A single turn carries every row of the set below to another of its rows. Some are shown first; where does it send the rows asked next?
Z361: [ 16.2  -1.0  -4.1 -12.4   3.3  -2.3  -6.7   5.1   0.7   7.2   1.1 -17.2
  -0.5 -19.8  -7.4  -1.7 -25.7  -3.3 -19.7  11.8  -4.5  -7.0 -16.3   3.2
   1.9   1.8  -0.1 -30.6 -17.9  -3.1   7.3   7.2   2.5 -17.2   0.5   0.5
 -15.0]
Z614: [ -7.6  -2.3  -3.4   2.0 -22.0   4.7   8.6   4.7  -4.6   3.9  -2.7  10.9
  11.8   3.9   7.8  12.9   1.6  -5.9   4.9  21.8   2.4   0.5  -1.8  15.7
   1.5  -1.7   9.4   1.1  -0.8   3.0 -11.3   3.5  -0.7 -15.9  -3.6  -4.4
  -4.6]
Z762: [  9.2   6.9  -2.4   8.4   2.2   4.9 -17.6   2.8  -5.2   1.7  -7.2   5.4
  -8.0  13.3   6.3   7.2 -10.8   1.4  -0.6  17.5   6.9  -6.5 -21.4   1.1
   5.4   2.1   2.3   5.2  13.6   3.2  28.2   1.5   1.7  10.4  -0.8  -6.3
  13.3]
Z804: [  8.5   7.7  -5.1  -5.5  11.3  -2.7 -13.1  -3.1  -9.3 -21.1   4.2 -12.7
   8.9 -16.3   4.2   1.5 -14.1   8.0   7.8  -6.2 -45.9   3.0   0.3   2.0
  -1.2  -2.1   4.2   2.9 -13.1   7.5   5.4   6.8   4.1 -13.8  -2.2   8.9
  13.8]
Z755: [ 10.7   1.7  -5.0  -6.4   5.6   1.2 -15.3  -7.9 -13.2  -6.6   2.1 -17.3
   4.0 -21.4   0.5  10.4 -13.2  10.8   4.3  -4.0 -40.7  -3.0  -3.6   2.5
  -0.6  -2.1   1.7   2.6 -16.6  -0.2   9.6   0.9   5.0 -24.3 -15.1   2.9
  10.3]
Z48: [  1.7  -4.2  -3.0  -3.7  11.3  -4.0  18.8   4.9  -6.4   4.0  -1.3   5.6
  -2.0 -16.4  -2.9  -0.3  -1.4   7.6  12.3 -29.9   5.9  -0.1  28.6   5.4
   6.5  -0.7   9.0   0.8 -15.7   2.2  30.1   2.7   3.7  11.9   2.4  10.0
   5.4]
Z846: [  5.3   6.3  -6.8 -13.9   1.5   2.8  12.2  -1.2 -10.6   4.6  -9.2 -21.1
  -5.0  11.2  24.9  -0.2  -9.6   7.0  -6.8 -23.2  -6.1  -4.7 -13.3 -11.3
  -0.5   0.1 -13.9   0.5  -7.4   5.7   7.8  -3.3   6.1  15.5   6.8  11.4
   3.6]
Z283: [  0.5   0.9  -6.2   4.7 -15.0   2.5  10.2   6.4  -7.8  -2.6  -6.8  11.3
   4.2   7.8   3.1   1.7   5.3  -8.9   8.3  24.6  -0.9  -1.7   2.1   6.3
   3.3  -0.2   4.2   5.6  -0.6   7.0 -15.7  -1.2  -2.2 -17.1   0.3  -2.8
  -1.1]
Z580: [  4.5   4.2  -2.4 -13.5  -4.0   3.7   8.4   1.4  -6.6   6.3  -3.3 -16.0
   0.7  11.7  27.2   6.1 -11.3   8.3  -7.4 -27.9  -3.7  -1.5 -22.4   2.1
   0.5  -4.0  -1.5   4.3 -12.3   3.1   7.0   5.6   3.6  20.7   9.7  11.0
   3.9]
Z383: [  3.5   8.8   5.3   4.5 -10.8  10.3  -2.4   7.0   4.3  -7.8   7.6  -8.5
  15.3   0.9 -26.2   6.4  -8.9  12.7   5.4  25.9   8.2   8.4  -5.5  23.5
  -6.2 -13.5   5.3  -6.2   0.4   1.5  24.2  10.1   4.6   8.9  -1.2   7.8
 -14.8]
Z832: [  9.5  -1.3   2.4   4.4  -1.7   2.3  12.5   9.4  -2.0  -9.3   8.9 -25.3
  19.2 -26.7 -18.0  -0.4 -12.3 -22.1   4.9 -22.8  -3.7   8.1   7.4  10.3
   2.2  -2.0  10.8   8.9  11.7   5.4   6.1  10.0  -5.7  -2.4   6.2  -2.9
 -13.8]
Z142: [-10.7   6.4 -10.5 -12.7   1.2   6.0   3.5   7.8   2.6 -16.1  -8.6   5.7
  12.0 -12.5  -9.7   6.2 -13.7  14.6   0.9 -39.8  -7.6   3.6   5.2  -0.7
 -13.1  -4.3  -9.2 -12.7   1.0   1.7  25.7   4.5   8.6   0.7   4.6  14.0
 -14.5]
Z617: [  5.9  11.0   1.6   5.0  -7.4   4.8   0.2   8.0   0.1 -19.9   3.4 -11.7
  14.0   6.9 -27.3 -10.6  -9.5   9.0  13.2  28.6   2.2   7.9   7.0   1.9
  -4.2  -1.7  -4.4  -2.9   2.8  11.6  21.1   8.2   3.1   9.2   7.4   9.3
  -9.5]
Z241: [  3.3   7.9  -3.7   6.0   3.4   2.9 -15.5   2.1  -5.4  -3.1  -8.4   3.9
  -4.0  13.0   9.9   5.6 -13.3   0.6   0.0  18.8   5.5  -5.0 -15.2  -3.5
   2.5   4.5  -2.0  -0.3  19.1   6.0  30.1  -0.4   3.0  12.8   0.4  -5.2
  13.3]
Z149: [ 13.6   4.2  -4.8 -11.8   2.1   5.9   9.9  -0.7  -9.1  11.4  -7.3 -17.2
 -12.1  11.6  19.1   4.3  -4.0   9.4  -9.8 -24.4  -2.7  -8.0 -23.7  -0.5
   4.3  -7.0  -6.7   7.4 -13.0  -1.1   4.2  -3.6   4.9  12.0   2.5   9.7
   3.2]
Z520: [ 13.1   6.1 -11.5  -3.5  10.3   5.6   2.7   8.0  -4.7 -16.2 -14.1   7.5
 -11.2  -4.9 -26.7 -10.9  -2.1  13.8   5.4 -35.3  -9.0  -5.8   0.1 -10.0
  -1.3  -3.1 -10.0   7.0  -7.8   2.4  14.0  -2.9   6.9  -9.8   3.8  12.9
  -8.6]
Z204: [ 11.3  -0.2  -0.6   4.5   1.9   3.2  14.7   5.4  -6.6  -4.9   3.6 -29.8
  10.8 -28.6 -21.0  -2.9  -9.5 -22.8   2.0 -17.8  -4.6   2.7  11.9   1.5
   1.9  -1.8   0.2   5.0  15.1   3.2   6.6  -0.1  -2.5 -10.6  -0.9  -3.0
 -15.3]
Z890: [ -9.6   4.9  -5.5   2.6 -13.0   2.1  11.7   5.7  -3.7  -6.9  -4.2  12.7
  12.2   4.9  11.2   6.4   2.9  -9.3   5.0  24.1  -1.5   4.2   5.1  11.7
  -1.4  -4.9   3.8  -5.4   7.1   8.4 -12.7   1.3   1.1 -10.2   3.1   0.0
  -4.4]
Z867: [  2.5  -6.5  -2.2  -4.8  10.3  -2.2  17.5   3.8  -5.5   8.3  -0.5   5.9
  -3.3 -17.3  -3.9   5.4  -0.3   8.9   9.9 -29.7   9.0  -1.5  24.5  10.0
   6.9  -3.9  10.8   0.8 -17.0  -2.2  31.6   2.6   4.3   8.8  -2.7   8.4
   3.7]
Z61: [  6.2  -5.7  -4.1  -8.4 -12.6  10.3  -5.1   8.3  -2.0  -0.8  -5.8   6.5
   5.0  -9.7 -21.8   9.4 -12.6  19.0   4.4 -42.9  -2.7  -4.3 -12.2   6.3
  -3.6   1.2   3.7   9.4 -18.6  -4.9  21.4  10.7   1.7  -9.7  -2.4   6.5
 -12.0]
Z839: [  6.0   8.3  -3.7  -7.9  13.0   1.7 -13.7  -5.2  -4.9 -13.1   6.9 -10.4
   8.6 -21.6   5.4  14.4 -12.1  11.3   0.7  -7.0 -41.9   3.9  -6.2  17.2
  -3.6 -13.7   7.8  -2.5 -11.7   0.1   7.5   5.6   7.1 -13.6 -10.2   8.6
   9.3]
Z648: [ 12.7   2.6   2.1   5.5 -13.6  10.0  -2.8   3.2  -4.8  -1.1   0.3 -15.6
   4.3   3.9 -34.0  -0.9  -6.8  11.9   8.9  30.0   9.1  -1.0  -1.1   5.2
  -0.7  -2.7  -3.9   2.2  -4.4   0.3  23.1   1.6   2.9  -5.4  -8.1   3.2
 -13.3]
Z293: [ 16.9   7.6  -3.9  -8.8  13.9  -4.5  -5.0  11.5   7.8  -9.0   6.6  -6.7
   0.9 -15.8  -4.8  -9.0 -21.6  -5.0 -17.4   8.5  -8.4   0.5 -18.0  13.8
   0.9  -7.2   9.1 -28.3 -15.5   3.2   1.0  15.1   2.2  -2.2  15.7   8.0
 -10.2]
Z470: [  5.0  -6.9  -3.6  -3.4   9.9  -3.1  17.7   3.3  -8.5   9.1  -3.4   3.5
  -6.2 -16.9  -5.9   0.5  -0.2   7.4  12.0 -27.9   7.8  -3.3  27.4   3.3
   8.2   0.9   7.0   3.2 -18.4  -0.5  30.6  -0.7   3.5   5.3  -2.1   7.8
   4.6]
Z141: [  3.1   6.1  -0.5   6.1  -1.7   4.8 -17.4   2.7  -3.3   0.1  -4.8   5.2
   0.4  12.3  11.1  10.4 -15.3   1.5  -1.1  15.5   6.8  -2.8 -19.5   2.9
   2.9   4.8   4.2   2.4  15.5   4.9  30.5   5.4   1.3  14.9   1.6  -6.3
  13.1]
Z710: [ 16.2   0.0   1.6   7.0   4.4   4.9  12.6   7.1  -3.2  -3.1   6.5 -24.5
   7.5 -28.1 -24.8   1.7  -4.9 -20.7  -0.7 -20.8  -2.0   3.9   2.1  15.6
   4.6 -10.7   9.5  11.3  10.7  -0.1   3.9   3.6  -3.1  -8.1  -1.7  -2.6
 -15.2]
Z731: [ 20.1   0.6  -3.7  -9.5   2.1  -7.9  -7.6  10.0   0.0  -6.6   3.6 -14.7
   4.8 -12.4  -8.1 -18.1 -29.1  -6.0  -8.4   9.8  -9.8  -4.2 -11.7  -7.6
   5.3  12.9   3.8 -20.0 -21.7   8.5   2.0  16.3  -1.7  -9.5  16.1   2.7
  -6.7]

Z580 moves to Z846
Z141 moves to Z241
Now these:
Z293 moves to Z731
Z648 moves to Z383
Z804 moves to Z755
Z520 moves to Z61
Z832 moves to Z204
Z890 moves to Z283
Z470 moves to Z867

